Small tables with named rows and columns. After each table, cells are looked up by row and column.

Table dizopef
         ful  mozag  nebage  ratusuz  mogamik  debifus  tidub  zun  sididi
lefa      25     25     222      222      222       25     25  222      25
venud     63     63     180      180      180       63     63  180      63
legifi   153    153      73       73       73      153    153   73     153
dunokuv   71     71     159      159      159       71     71  159      71
pavopo   124    124     131      131      131      124    124  131     124
navo     150    150     107      107      107      150    150  107     150
rukamog  183    183      59       59       59      183    183   59     183
gez       58     58     190      190      190       58     58  190      58
gov      158    158      63       63       63      158    158   63     158

lefa, sididi -> 25
pavopo, tidub -> 124
lefa, ratusuz -> 222
pavopo, nebage -> 131
legifi, nebage -> 73
gez, ful -> 58
rukamog, zun -> 59
rukamog, debifus -> 183
lefa, tidub -> 25
gov, nebage -> 63
legifi, ratusuz -> 73
legifi, ful -> 153
legifi, zun -> 73
venud, ful -> 63
legifi, sididi -> 153
legifi, mozag -> 153
pavopo, debifus -> 124
gez, tidub -> 58

Table vebobif
|  | vado | beku | lala | pok | lovavu | zes | bivi | fibup |
|---|---|---|---|---|---|---|---|---|
| bal | 47.47 | 11.32 | 47.96 | 52.35 | 46.39 | 49.07 | 45.84 | 48.46 |
| nokureb | 47.15 | 36.70 | 58.58 | 32.26 | 48.69 | 47.93 | 22.93 | 48.14 |
| seti | 47.31 | 64.92 | 64.69 | 57.00 | 47.35 | 49.46 | 43.52 | 48.46 |
| vepesus | 47.00 | 63.29 | 53.78 | 36.20 | 49.26 | 47.99 | 30.54 | 47.09 |
| dut | 46.93 | 58.64 | 48.53 | 36.38 | 47.73 | 48.24 | 71.70 | 47.85 |
| zol | 48.66 | 56.23 | 33.49 | 52.22 | 46.57 | 47.88 | 70.47 | 48.17 |
| los | 48.64 | 8.13 | 41.02 | 57.80 | 49.31 | 48.69 | 38.42 | 48.46 |
| muvar | 47.12 | 76.62 | 53.99 | 40.69 | 49.89 | 47.96 | 37.11 | 47.40 |
| tugu | 48.79 | 27.59 | 40.49 | 40.98 | 46.12 | 47.42 | 48.12 | 48.36 |
| tos | 51.21 | 53.64 | 53.68 | 53.79 | 48.32 | 47.81 | 24.50 | 48.50 |
| tamemid | 48.66 | 62.20 | 38.59 | 43.25 | 46.31 | 47.25 | 60.98 | 48.04 |
| kabika | 47.10 | 55.83 | 49.40 | 62.28 | 49.82 | 49.56 | 55.52 | 48.27 |

What is the fibup of bal in vebobif? 48.46
What is the lala of muvar in vebobif? 53.99
What is the vado of los in vebobif? 48.64
What is the pok of tamemid in vebobif? 43.25
What is the vado of tugu in vebobif? 48.79
What is the zes of nokureb in vebobif? 47.93

Table rad
          sobi    muz    dat    let   gimu  pelit    far
dedire   59083  51392  50593  63977  59113  70089  41077
kudetag  52472  57372  61107  55778  52370  61912  44788
nom      68961  34018  55230  67722  61392  65024  63923
teg      72960  61639  62268  75827  51555  37747  32015
ranod    60660  53287  51103  83365  63978  45855  73508
dobi     65929  53513  55239  56349  54022  73497  57396
nolom    71572  41865  60810  62942  71239  49989  70887
muk      64611  38779  44896  79124  63409  63023  59591
rap      61686  53200  54824  78877  66308  33934  24865
tabogik  67022  53345  58438  43499  49543  82186  70074
loz      64536  57997  51019  57868  55306  60707  62527

What is the muz of teg in rad?
61639
What is the pelit of nolom in rad?
49989
What is the dat of dedire in rad?
50593
What is the far of rap in rad?
24865
What is the dat of kudetag in rad?
61107
What is the let of ranod in rad?
83365
What is the far of loz in rad?
62527
What is the pelit of muk in rad?
63023
What is the pelit of loz in rad?
60707
What is the sobi of dobi in rad?
65929
What is the pelit of kudetag in rad?
61912
What is the far of nolom in rad?
70887

Table boka
         pavatir  tezorom     biv    moda   liset  gegokis  lunasot  rosore    sudu   relot
peti       67.56    53.40   69.51  -12.56  -78.34   -78.67   -64.69  -26.11  -23.76   38.67
bigi        0.78   -10.53  -34.03  -64.18   49.98    16.91    25.48   -0.27   -4.33    0.19
nopilur   -96.58    16.70  -45.59  -77.28   75.45   -85.67    69.60   48.51   59.11  -64.32
tofadu      5.78     3.29   83.39   35.40  -79.55   -48.50   -58.43   24.63    6.54    2.45
lebamo     56.51    52.09   58.41  -32.88  -44.95   -61.50   -53.44   -6.62  -10.64   22.53
geze        9.47    37.49   54.29    3.40  -39.83   -35.62   -55.06   18.05    5.56   13.46
nukan      46.24    42.18   42.27  -24.14  -38.41   -57.10   -50.76  -20.39  -19.35   38.89
bis       -50.82   -52.56   56.13   29.72  -59.59   -37.24   -17.89   38.67   37.32  -43.68
serag     -87.78    10.81  -42.63  -79.68   61.80   -94.88    76.78   43.78   57.22  -68.14
pilim     -44.85   -56.44   81.52   43.89  -72.68   -42.47   -42.42   40.36   34.11  -36.13
mur       -84.49   -12.95  -28.94  -24.27   15.82   -64.00    49.37   26.38   43.99  -49.86
mupaf     -22.99   -23.67  -27.61  -10.24   24.97    15.05    11.51    0.58  -11.88   14.57
zab       -93.12    18.98  -47.91  -77.22   72.45   -86.05    75.24   50.11   57.42  -64.62
geledob   -24.14    17.74  -28.86  -65.90   71.98    -4.57    31.84   35.73   12.47  -15.28

bis, tezorom => -52.56
geze, sudu => 5.56
peti, tezorom => 53.40
mur, sudu => 43.99
serag, pavatir => -87.78
zab, relot => -64.62
peti, rosore => -26.11
bis, sudu => 37.32
bigi, pavatir => 0.78

zodi
cols = bukegug, tifatod, davu, vel, bof, gima, luve, gobafet, libes, ruv
tekof: [10.65, -44.74, -19.45, 18.25, -57.99, -52.89, -41.34, -78.22, -26.63, 7.39]
nor: [-11.50, -8.29, -7.84, -4.17, -11.81, -17.62, -14.21, -23.32, -20.03, -26.82]
fumuf: [-9.53, 16.22, 35.22, -79.23, -9.69, 77.17, -16.40, 17.05, -51.04, 68.15]
zifegod: [-56.33, 28.01, -34.91, -58.49, -61.82, -78.42, -26.59, 20.98, 20.33, 43.67]

vel of nor = -4.17
bof of fumuf = -9.69
libes of fumuf = -51.04
gobafet of tekof = -78.22
gobafet of zifegod = 20.98
ruv of nor = -26.82
gima of tekof = -52.89
bukegug of tekof = 10.65
davu of tekof = -19.45
ruv of zifegod = 43.67
bukegug of fumuf = -9.53
bukegug of nor = -11.50
vel of fumuf = -79.23
luve of zifegod = -26.59
vel of zifegod = -58.49

sukesu =
cols = duk, kulig, midibuv, nuvinon
nobifo: [2.492, 7.384, 5.171, 5.609]
kat: [1.891, 5.537, 9.372, 8.315]
sufegu: [1.843, 5.750, 8.617, 7.744]
fanim: [2.170, 5.340, 8.933, 7.785]
fela: [9.679, 4.319, 3.740, 5.646]
defifi: [7.511, 7.847, 2.362, 4.872]
dor: [9.448, 2.887, 5.651, 6.089]
safomuk: [7.156, 7.957, 3.215, 5.625]
lir: [9.153, 3.847, 2.580, 4.032]
zuruga: [4.278, 7.287, 3.230, 4.115]
zazorus: [1.485, 6.336, 8.308, 7.775]
gug: [2.116, 5.280, 9.313, 8.318]
letubeb: [1.894, 5.832, 8.371, 7.509]
rel: [1.814, 5.738, 8.847, 8.226]

What is the midibuv of rel in sukesu?
8.847
What is the nuvinon of lir in sukesu?
4.032
What is the nuvinon of fela in sukesu?
5.646
What is the kulig of fanim in sukesu?
5.340
What is the duk of gug in sukesu?
2.116
What is the midibuv of zazorus in sukesu?
8.308
What is the nuvinon of rel in sukesu?
8.226
What is the kulig of kat in sukesu?
5.537
What is the midibuv of lir in sukesu?
2.580
What is the nuvinon of kat in sukesu?
8.315
Row with the largest nuvinon: gug

